Read these off the table that follows. Counting starts at 1.
1) Read off the entry directly below 4.30.
2) Read off the entry just left of the centre entry.
3) Read off the entry just right of 3.85.
4) Read off the entry at row 1, column 2.
5) Read off the entry directly above 0.06.
6) Read off the entry directly below 4.68.
7) Read off the centre entry.
8) Read off the entry just right of 4.81.
[[ 5.54 -1.11  4.30  4.98  0.14  2.32  2.72 -3.18  0.59  3.82  0.71]
 [ 5.16 -1.04  4.45  5.06 -0.26  2.28  2.57 -3.49  0.84  3.93  0.56]
 [ 4.39 -0.89  4.51  5.23 -0.91  2.17  2.18 -3.88  1.33  4.04  0.22]
 [ 4.92 -1.05  4.48  5.19 -0.46  2.21  2.45 -3.65  1.01  3.98  0.40]
 [ 4.29 -0.88  4.47  5.17 -1.02  2.13  2.08 -3.97  1.37  4.03  0.24]
 [ 4.07 -0.80  4.46  5.15 -1.06  2.06  2.06 -3.98  1.40  4.02  0.12]
 [ 4.51 -0.92  4.55  5.23 -0.79  2.19  2.26 -3.86  1.26  4.06  0.31]
 [ 3.84 -0.77  4.34  5.06 -1.16  2.02  1.91 -3.94  1.46  3.95  0.06]
 [ 4.68 -0.93  4.47  5.23 -0.66  2.24  2.29 -3.75  1.21  4.01  0.35]
 [ 6.00 -1.26  4.18  4.81  0.60  2.41  2.91 -2.78  0.20  3.64  1.00]
 [ 3.90 -0.80  4.39  5.10 -1.13  2.09  2.03 -3.90  1.40  4.00  0.08]
 [ 3.77 -0.77  4.32  5.01 -1.16  2.00  1.91 -3.93  1.46  3.85  0.05]
 [ 4.14 -0.79  4.45  5.17 -1.05  2.11  2.07 -3.99  1.35  3.97  0.17]]
1) 4.45
2) -0.79
3) 0.05
4) -1.11
5) 0.31
6) 6.00
7) 2.19
8) 0.60

M = [[1.14, -1.85, -0.05, -1.13, 0.22, -3.21], [1.28, 1.69, -0.55, -0.41, -0.16, -3.10], [-0.91, -2.41, -0.12, 0.07, 0.03, 1.46], [0.54, -0.59, -2.93, -0.26, -0.87, -3.91], [0.38, 2.49, -1.04, 0.37, -0.47, -1.18], [-0.46, -4.50, -1.62, -0.56, -0.28, -1.38], [-0.14, -3.71, 0.45, -0.75, 0.38, -0.21], [1.13, 2.55, -0.12, -0.16, -0.10, -2.18]]
Read off the entry just right of the smallest entry.
-1.62
Read off the entry just right of the largest entry.
-0.12
The entry just right of -0.87 -> -3.91
Read off the entry just left of 1.46.
0.03
The entry just left of -0.10 is -0.16
The entry just left of the largest entry is 1.13
Read off the smallest entry.
-4.50
The entry just right of -2.93: -0.26
The entry just left of -0.47 is 0.37

[-1.70  1.13  1.38  5.39  1.19 -1.40  3.49 -1.99  0.64]
The entry just left of -1.40?
Answer: 1.19
The first entry from the right?
Answer: 0.64
The 2nd entry from the right?
Answer: -1.99
The entry just left of the smallest entry is 3.49
The entry just left of the centre entry -> 5.39
The third entry from the left: 1.38

A =
802,752,676,956,677,577,354,188,476,604,421
225,734,959,979,835,583,740,564,953,618,428
712,734,828,613,591,344,486,398,616,423,591
The third entry from the end, reading row by row is 616
The 2nd entry on the main diagonal is 734
The first entry, reading row by row -> 802
The entry just left of 677: 956
The entry just right of the smallest entry?
A: 476
The median of all entries?
A: 613
The 2nd entry on the diagonal from the top-right corner is 618
The entry in the top-right corner -> 421
The bottom-left entry?
A: 712
The second smallest entry: 225

Questions about the row below.
1) Read off the entry just left of the smallest entry.
2) Read off the entry just left of the centre entry.
3) Read off the entry at the centre.
-0.98   1.92  -4.53  -3.90  -2.17  -1.72   4.66   4.61  -3.90   2.13   1.50   0.22   0.08
1) 1.92
2) -1.72
3) 4.66

x =
[[ 1.04 -0.46 -0.68  4.14 -3.70 -1.04 -1.33  2.42  1.05 -1.96]
 [-0.53 -0.37 -0.36  1.49  0.29 -1.28 -0.47 -1.56  0.08 -1.10]
 [-0.59 -0.34 -0.36  1.46  0.22 -1.20 -0.37 -1.53  0.08 -1.02]
 [-0.26  0.64  0.04  2.10  1.12  0.76 -0.88 -0.76  0.61  0.69]
 [ 0.53 -0.29 -1.95 -1.21  0.16 -3.33  0.37 -0.53 -2.06 -1.05]
 [ 0.36 -0.56 -0.60  3.78 -4.32 -2.12 -0.66  2.85  1.18 -2.39]
 [-0.67 -0.21 -0.30  1.19  0.07 -1.11 -0.15 -1.10  0.37 -0.58]
 [ 0.22  0.28 -1.69 -0.65  0.15 -2.07  0.17 -0.41 -1.46 -0.75]
 [ 0.27  0.20 -1.81 -0.82  0.05 -2.38  0.20 -0.40 -1.60 -0.83]
 [-1.12  1.09  0.83 -0.96 -0.64 -2.34  0.54  0.78 -0.86 -0.85]
 [-0.41 -0.60 -0.60  0.05 -0.33 -0.83 -1.46 -0.58 -2.10  2.08]
 [ 2.48 -0.48 -0.55  5.25 -2.61  1.51 -2.88  1.45  0.28 -1.11]
 [ 0.37 -0.25 -0.08  0.21 -0.09  0.37 -0.03 -0.38  0.04 -0.05]]
Indices start at 1.
Read off the entry directly above -0.29.
A: 0.64
The entry at row 1, column 1 -> 1.04
Read off the entry at row 1, column 3.
A: -0.68
The entry just right of -0.48: -0.55
Read off the entry in the top-right corner.
A: -1.96
Read off the entry directly above the largest entry.
A: 0.05
Read off the entry just left of -0.65.
A: -1.69
The entry at row 3, column 1 -> -0.59
Read off the entry in row 2 and column 1.
A: -0.53
Read off the entry in the bottom-right corner.
A: -0.05
The bottom-left entry: 0.37
The entry just right of -0.68 is 4.14
The entry just right of 3.78 -> -4.32
The entry directly above 0.78 is -0.40
The entry just left of the smallest entry -> 3.78
Read off the entry at row 1, column 2.
A: -0.46
Read off the entry in row 3 and column 2.
A: -0.34
Read off the entry just right of the smallest entry.
A: -2.12
Read off the bottom entry of the column that holds the largest entry.
A: 0.21
Read off the entry just left of -2.07.
A: 0.15
Read off the entry directly above -2.34.
A: -2.38
Read off the entry directly below -1.96.
A: -1.10
The entry just left of -1.04 -> -3.70
Read off the entry directly below -0.29.
A: -0.56
The entry just left of -0.21: -0.67
Read off the entry directly below -0.59.
A: -0.26
Read off the bottom entry of the column that holds the smallest entry.
A: -0.09
The entry directly above the smallest entry: 0.16
The entry at row 2, column 3 is -0.36

Read these off the grid that follows.
1) Give the top-right entry.
2) Give the entry directly below the centre entry.
3) Give the entry in the bottom-left corner.
4) Give the smallest entry in the last column.
5) Give the fifth entry in reading order.
6) Give the smallest entry.
7) Give the 3rd largest entry.
8) Give the entry directly above 0.71.
-1.70,-0.01,0.85,0.92,-2.45,-1.32,0.67,-0.48,1.18,-0.57,-1.45,0.06,1.51,2.42,0.77
-2.51,-1.16,0.44,-0.34,-2.48,-2.57,0.28,-0.66,2.56,-0.07,-2.50,0.49,1.92,3.23,1.62
-1.44,-0.42,1.53,0.64,-2.28,-2.20,0.21,-0.25,1.11,-0.62,-2.09,0.29,0.91,2.45,1.03
0.97,1.70,1.75,1.77,0.45,0.24,0.91,-0.32,-0.90,-0.53,0.44,-1.01,-0.76,-1.30,-0.69
-0.23,1.17,2.11,1.68,-0.54,0.27,0.97,-0.72,-0.20,-0.58,0.10,-0.57,-0.63,-0.21,-0.40
-2.61,-1.00,1.01,0.20,-2.95,-2.45,0.70,-0.01,1.86,0.08,-2.31,0.32,1.66,2.55,1.46
-0.98,0.43,1.35,1.42,-0.93,-1.21,0.35,-0.32,0.67,-0.51,-1.27,-0.45,0.79,0.71,0.47
1.06,0.99,1.35,1.69,0.96,0.19,0.57,0.04,-0.41,-1.01,0.48,-0.66,-1.40,-0.78,-0.88
-2.04,-1.15,1.33,0.29,-2.37,-2.98,0.32,0.44,1.77,-0.68,-1.31,0.43,1.27,2.45,1.24
-2.72,-1.97,-0.72,-2.33,-2.90,-2.13,0.12,0.82,2.52,0.53,-2.52,1.23,2.34,5.09,2.05
-1.24,0.38,1.83,2.00,-2.06,-1.31,0.84,-0.55,0.59,-0.44,-0.99,0.02,0.53,1.08,0.73
-2.37,-0.50,1.66,0.63,-2.56,-1.84,0.88,-0.07,1.16,-0.61,-1.93,0.79,1.16,2.68,0.96
-0.53,0.62,2.36,1.42,-0.68,-1.04,0.28,-0.32,0.35,-0.08,-0.94,-0.54,0.52,0.21,0.00
-2.01,-0.03,1.52,0.50,-2.00,-1.86,0.17,-0.88,1.00,-0.18,-1.98,-0.38,1.61,1.62,1.06
-1.98,0.95,1.80,1.51,-1.86,-1.04,1.05,-0.31,0.45,-0.45,-1.16,-0.29,0.80,1.59,0.75
1) 0.77
2) 0.44
3) -1.98
4) -0.88
5) -2.45
6) -2.98
7) 2.68
8) 2.55
